How far apart are the two rows of each pair, measured in a hidden way? 0 means very close, and 40 very far. Two or three weighted sums of its numbers give each row a place; it is the straight-line distance between the places.
[  1  -3 -29  10 -12   1  -5 -15  -1  27]
[  9 -27 -16 -12 -13  -6  34  -2  17  36] >> 7
[-13  17 -12 -44   3  11  -3   4  -2   8]
[-13  20   5 -19  34  16  22   1  -1 -20] >> 18
[-13   9 -24  22  11 -34  13  13 -10  19]
[  6 -22 -22  -4 -26   8 -20  28  10  -9] >> 11
[-23  45  11  22  20 -57  -2 -54  30  -5]
[  3  24  11  37  14   7   7 -20 -23  10] >> 22
[ -1  -6  -7 -19  -4  12  37  16   8  52]
[  6  24  -8 -15  17 -19  15 -29 -27  43] >> 15
[-18   6  27  40   4 -41  25 -60  32 -12]
[-31  40   5  21  33 -22  14 -24  10   0] >> 7
[-32 -11   4  58 -16  -8 -32  44  -8 -40]
[  2  10   0  31   4  10  12 -13 -29  27] >> 13
[ 17 -20  -8 -29 -16  29  21   0   2   0]
[ 14  21  14   6 -11 -35 -20 -20 -21 -50] >> 15
[ 17 -19 -16 -28 -13  16 -29   7 -16  11]
[-37  49 -40  -7  13 -38 -10 -75  27  16] >> 21
[-16 -33 -10  20 -12  20 -25  30  24  -2]
[  3  -4  21 -10  -8 -14  17  29 -40 -12] >> 12
[-47  34 -37  20 -34 -46  12 -12  30  35]
[ 33  17  25 -15  10  -2 -26  18 -53 -52] >> 17
[-49  25  -5 -28  20 -31 -32   1  18   3]
[ -4 -19 -24 -20 -14  19  55   0  24   5] >> 29
[ 19   3  28  -1  -8   2 -21   7   0 -42]
[  3   3  21  24 -17  -7 -17  22  16 -27] >> 1
[ -4  -1 -12  25   3 -22  -1  50 -13   0]
[-18  -5 -19 -10  11   3   0  -5 -10  31] >> 15
[ 20  27  11   5  27  37   6 -25 -15 -32]
[-27 -17   1  22  18  36 -31  27 -14 -27] >> 11
[ 31  -4  10 -37 -22   8  -5  21   1 -26]
[ 24  -7  43 -14  46  -2   1  44 -50  11] >> 12
[  8   5   7  30 -20   9  11 -17 -14  31]
[-10  -2   6   1  17   5  48  13 -37  17] >> 22
[ 16  11  35  14   2 -14 -21 -15 -18 -42]
[ 23 -20  24 -38   4  20 -20  29  -9 -23] >> 4
[ -8 -28 -25  48  -6  23 -51  11 -12  -8]
[ 7  6  5 11  1 13 23 -1 -3 -6] >> 22
[ 17 -17   8   0 -19  28  26 -26   2   1]
[ 36 -15  46  -8  26  -5  -5  16 -44 -30] >> 12
[-11  35  -8 -41  33 -14 -15 -10 -17   3]
[ -2  21 -13  -8   1   6  36  -4  21   9] >> 19
[-13  -4  -2  39  36  17  28  36 -32 -10]
[-29  -6 -11  42 -13  22 -60  29   3 -20] >> 24
[ -5 -13 -39   5 -17  12  43 -42  40  42]
[-19 -13  -7 -23 -28 -43  26  15  55  31] >> 25
[ -3 -30  36  -1  -8   9  10  21  25 -21]
[ -2  -1  49 -44  -6  13 -10  14 -13 -14] >> 15
[  5 -13   3  18 -12  22 -12 -22  21  -7]
[ -6 -15   1  33   0  18 -49  35 -43   7] >> 10
[ 11   1  21  13  -7  -4 -18  -8  19 -28]
[-30  53 -19  31  30 -37  -7 -23  33 -27] >> 22
[-11 -23  10 -29  -2  14  39   4 -33  15]
[ 12   8  -3  14  -3 -28   8  20 -26  18] >> 18
[ 19   2  -8  10  10  28  -6 -19   2  25]
[ 23 -23  -4 -34   3  26  10 -11  17   0] >> 12
[-1  3  4 12  0 21  5 -6 25 23]
[  9 -36  18 -18  -7  -8 -18  30  -9   0] >> 11
[ 21 -38   8  33  -5  -5 -32  -1 -26 -33]
[ 15  12   6 -24  12 -13   7  -1 -32 -34] >> 20
[-16  69 -10 -17  39  -5 -18 -25 -18  -7]
[ -7  -2  29 -30 -12 -12 -13  14  12 -23] >> 11
[ 26  -8  24  16  14 -16  25  10 -30   1]
[ 15  -9  23  -9   8  34  36 -15  -5  40] >> 11
[ -8 -22   3  28 -33  26 -19 -14  17  19]
[ -6 -20  16   7  -9 -24  22  27 -26 -26] >> 24
[-34 -21 -44  62   0 -14   6  53   0  -5]
[-39  10  26  50  -1 -92 -16 -65  33 -20] >> 28
[  1 -17  24 -14 -14   1 -23 -39  -5 -29]
[-39   6 -16   3   3   9   9   5   8   5] >> 17
[ 15 -30  23 -38 -15  -6  10  29 -23 -24]
[  0   4 -16 -13  -9  37   5 -25 -36  51] >> 24
[ 23 -17  22 -14 -17   6  12  12  29  -4]
[ 25  -9   0  -2 -15  15   7  10 -15  41] >> 15
[ 14  18 -30  19 -15 -10  21 -17 -20   9]
[ 10  21  19  27  21  -6   7   9 -21   5] >> 8
[-36  24 -47 -22  11 -28  -5   2  14  14]
[ 15  24   2 -12  -1  14 -19   1  -4  23] >> 30
[ 38 -14  32  -3   0  36 -22  11  -4  -2]
[  0 -18 -14  -7 -14   9 -22 -25  -1  63] >> 26
[ 21 -12  21  18   7   1  14   4 -28   1]
[ 21  17 -13 -26 -15  -4  15  27   3   6] >> 20
[-22  14   0  37  23 -36   7  27 -33   7]
[ 28   9  20  -9   4  12   2 -11 -20   1] >> 17
[ 26 -14  12 -22  10 -25  -1 -13 -16 -11]
[ -7 -14  16  16 -11 -13 -27 -23  34   7] >> 10
[ 22 -45 -18   3 -27  73 -54 -12 -15 -15]
[ 16 -10  59 -11   5  -4 -12  -8 -24  -8] >> 20
[ 25 -18  -5 -32   1   8 -27  20 -12 -31]
[ 31 -29  11   0 -24   1 -22  -4   4 -13] >> 13
[ -4  20 -29 -54   9  24 -23  11   2  -9]
[ 20 -20  -8  52 -15  27  -2 -39 -28  44] >> 39
[ 23  -1  16   8  24  -6   8   9 -21  12]
[ 10   1  25 -55   9  39 -38  20 -15   6] >> 14
[  5 -30  12  -7 -33   1  39 -32  53  48]
[-10   0 -17 -22  -7   0  35 -11  47  10] >> 21
[ -2 -29  -9  47 -21 -25 -15  13 -22   6]
[  4  30  29   8   9 -25 -34  11  21 -20] >> 27
[-13   6 -17 -11  11   6  14 -29 -12   8]
[  0  -3  -1 -37  26  48 -16 -11 -11   7] >> 9
[-25   0 -31  49   7 -19  -3  40 -17 -36]
[ -1   4  43  17 -13 -63   3 -61  47 -31] >> 26
[ 14  16 -25 -27 -18   9   3  -7  32   1]
[-31  42 -58 -23   9 -29  -5 -40  23  49] >> 25
[ -4 -16 -19 -14   0   6  41 -30  -2  38]
[-73  44 -39  21 -10 -62  15 -43  82  40] >> 20
[-10   7  -8  17  34 -27 -15 -28  -5  11]
[-65  31 -48  36 -42 -57  -3 -12  74  27] >> 14
[  2  -2  -3 -26   3  36   0  13 -35   4]
[-19  35   1  20  20 -52  14 -40  44  -8] >> 20
[  2   9 -25  -7 -11   5   3   2   2   8]
[  2  -6  -1  -1 -17  57 -27 -11 -31 -23] >> 17
[ 27  -1   4 -16  -8  14  10 -28 -49  26]
[  3 -55  37 -24 -40  -2 -11 -25 -16 -27] >> 4
[ -5  -4 -11  -2 -12   1  21 -12  11   4]
[-13 -15   8  -5  -5 -17  51  15   9   5] >> 8
[ 22  -4  10  34  15  12  47  -1 -16  19]
[ -4  -9   2  14 -23 -41 -24  -5  24 -12] >> 26
[ 20  -8  15  31 -14 -24  22 -37  16 -17]
[  2   2   4  15 -14   6  -7  23 -22  -5] >> 8
[  6 -23  15  16  -9   8  19   3 -15  36]
[-16 -10 -23  -1 -10  -7 -20  21  39   7] >> 19
[ 11  27 -21 -18   4  17   6  28  -8 -30]
[ 29 -19   3 -21  -1  14  23 -19 -14  43] >> 29
[ -9  15   6   6   7 -48  17 -23  27  -6]
[-27  57 -20  18  34 -46 -14 -70   1  -6] >> 14
[ 41  -8  67 -17  33  -8  15  13 -79 -39]
[  6 -15  22  35  26  -4  -7   8 -33  -5] >> 16
[  8 -42  49 -20 -26  22  -7  16  12 -17]
[ -3   2  20   4   3 -14   0  19 -18 -47] >> 18
[-12  57 -26  -8  13 -10   9 -46  -5  32]
[ 39 -12   7 -24  22  -6  18 -12 -63   5] >> 6
[  8 -21  30 -53  -5   2  -6  22 -16  -2]
[-11  39  -7 -34  16 -16  -5  -5  56 -15] >> 19
[ 23  -5   5 -34 -18  -4  -7  37 -18 -34]
[ 12 -12   4 -35   2  -2  23   4  -6  11] >> 13
[ 11 -33  40 -16   1  10 -32  20 -18 -26]
[ 10   8   1  23 -17  19  -3 -29   4   5] >> 7
[ 14 -24 -19 -34   6  34  12   5  -6   3]
[ 16 -28  20  29   5 -23   3  12 -64 -21] >> 9
[ -4  -5  -9  37 -26   8  -4 -23  -3   1]
[  1 -33  -9  -1 -32  -5  -1 -11  10 -11] >> 9
[-10 -13 -28  -3 -26 -21   1   3  33  24]
[ 13 -15  18  18 -15 -10  -6  15  -3 -41] >> 16
[ -1  12 -26 -12   2   1  49 -12  43  16]
[ -1   1  -7  65   7 -21 -15  32 -66 -31] >> 15
[-13 -33   3  17 -23 -22  22   4  21   4]
[ 26 -33 -25 -35 -30  38  30 -26  19  44] >> 10
[ -2   2   2  19  20 -17 -18  34 -17 -56]
[-12 -15   2  -7 -10  13  17  29  11  16] >> 13
[ -7  29 -15 -15   3  20   2   3   6  11]
[  1  -6  18 -11  41  12   0  -1 -32  -2] >> 13
[ 22 -41  48   0 -14 -23   9  27  -6  -9]
[ 20 -24 -24  -1 -12  19   1 -20  14   1] >> 16
[-22 -20 -32  30 -13  32 -57  39 -16  -9]
[  1   2  -8  12   9  11  28 -16  24  17] >> 10
[ 44 -10  42 -21 -11  17 -21  12 -18 -32]
[ -3   6 -20 -18   4  13   8  10  -9  18] >> 21
[-22   2  -8  34   8 -12 -15  50 -20 -23]
[-36 -31  25   6 -37  -4  34 -29  39  24] >> 14
[-12  17 -14 -39  15  11  17   8   3   8]
[  7 -34  -7  30 -24  -3  24 -36   0  34] >> 27
[ -1  16 -19  13 -10 -14   3   5 -12  39]
[-38   0 -33  39  -4 -26   3  27 -14 -23] >> 27
[  7  -1 -25  29 -18  14   2 -14 -16  15]
[ 19 -14  -5 -24 -23  12  19  15  17  -2] >> 19
[  6  15   1   7  13   6  11  -3 -37   6]
[ -6 -18 -48  46 -27 -26  -2 -11  42  30] >> 16
[-26 -16  20  13 -36 -19  26 -37  42  53]
[ -4  -8  29 -17 -34  17 -24  10 -21 -29] >> 17
[ 12   4 -11  19   7   4   7   5  11  19]
[  2 -18 -11 -29 -12  69 -37 -14  -8 -10] >> 10
[-10   2  15   3 -18 -37 -23  28  -8 -18]
[-37  34 -33 -23  19 -26 -14  10  29  24] >> 16
[  7 -25  17  -6 -20   6  11   6  -2 -25]
[ 20   5   2  -6  19  33  37   6 -10  19] >> 5
[  9 -16  -7   9  24 -14   5  -1 -19  -5]
[  1 -24  27   2 -23  10   7 -21 -10  -2] >> 18
[  8  46  -6   8  17  16 -33  18 -28 -27]
[ 29   7  37  20  29 -11 -24  -2 -44   2] >> 18
[-18   3   9 -14   7  21  12   7 -23   7]
[-60  70   5  -7  29 -38 -41  -9   4  -2] >> 24
[ -4   6  -8  44  14 -25  20  19 -12  -1]
[ -7  24 -33 -18   4  17 -16 -12 -12  -2] >> 8
[-63  45 -20  -3  10 -37  -3 -25  32  52]
[-40 -49 -23  45  -4  22  -3  19   7  16] >> 31
[  5 -22  26  -2   8  10   1 -30 -11  -5]
[  8   7  -9 -22 -22 -30  15  -8 -14   0] >> 19
[-18 -34 -24  40 -16  42 -31  30  -3  -3]
[ -2  10  -7  -1 -17  16  23 -24 -17   6] >> 11
[14 13  4  1 -1 19 17  2 10 14]
[  0   9 -19 -12  14  -5  21  -1  -5   4] >> 17
[-18 -25  -4   7 -13 -12 -22  12 -17 -17]
[-35  33   4  17  41 -49  16 -49  29 -12] >> 16
[ 25 -14  36  -5  38  -4  13  24 -40 -19]
[ 29 -31   7  -8 -17  -3   5  19 -27 -12] >> 7
[ 16   6 -34  14 -11   7 -16  -9 -41  28]
[  3 -31 -23 -11   7  37  24   1  -5  42] >> 16
[  9 -17   8  25   3 -24 -22  24 -20   3]
[ 19 -22  25 -28 -13  -8  20 -11   9   1] >> 9
[ 14 -10   9 -17 -30   1  19   1  12 -17]
[  1  37  -7   6  45 -18   3   3  38 -19] >> 17
[ -8 -15   3  35  -1   7 -48  17 -14 -13]
[ -5  25 -12  10  36 -10   7 -30 -28  31] >> 10
[-13  14 -23   5   7 -11 -25  11  25  10]
[ 12   3  -9  -6  -3   2  -3 -46 -17  65] >> 24
[ 21 -14  18  -5 -21 -11   8  19  30  -7]
[ 7  2  9  7  8 13  5 -4 -6 20] >> 15
[-51  40 -37   0  11 -17 -18 -54  20  37]
[  6 -13  10 -26  -2  18  18  51  15 -15] >> 36
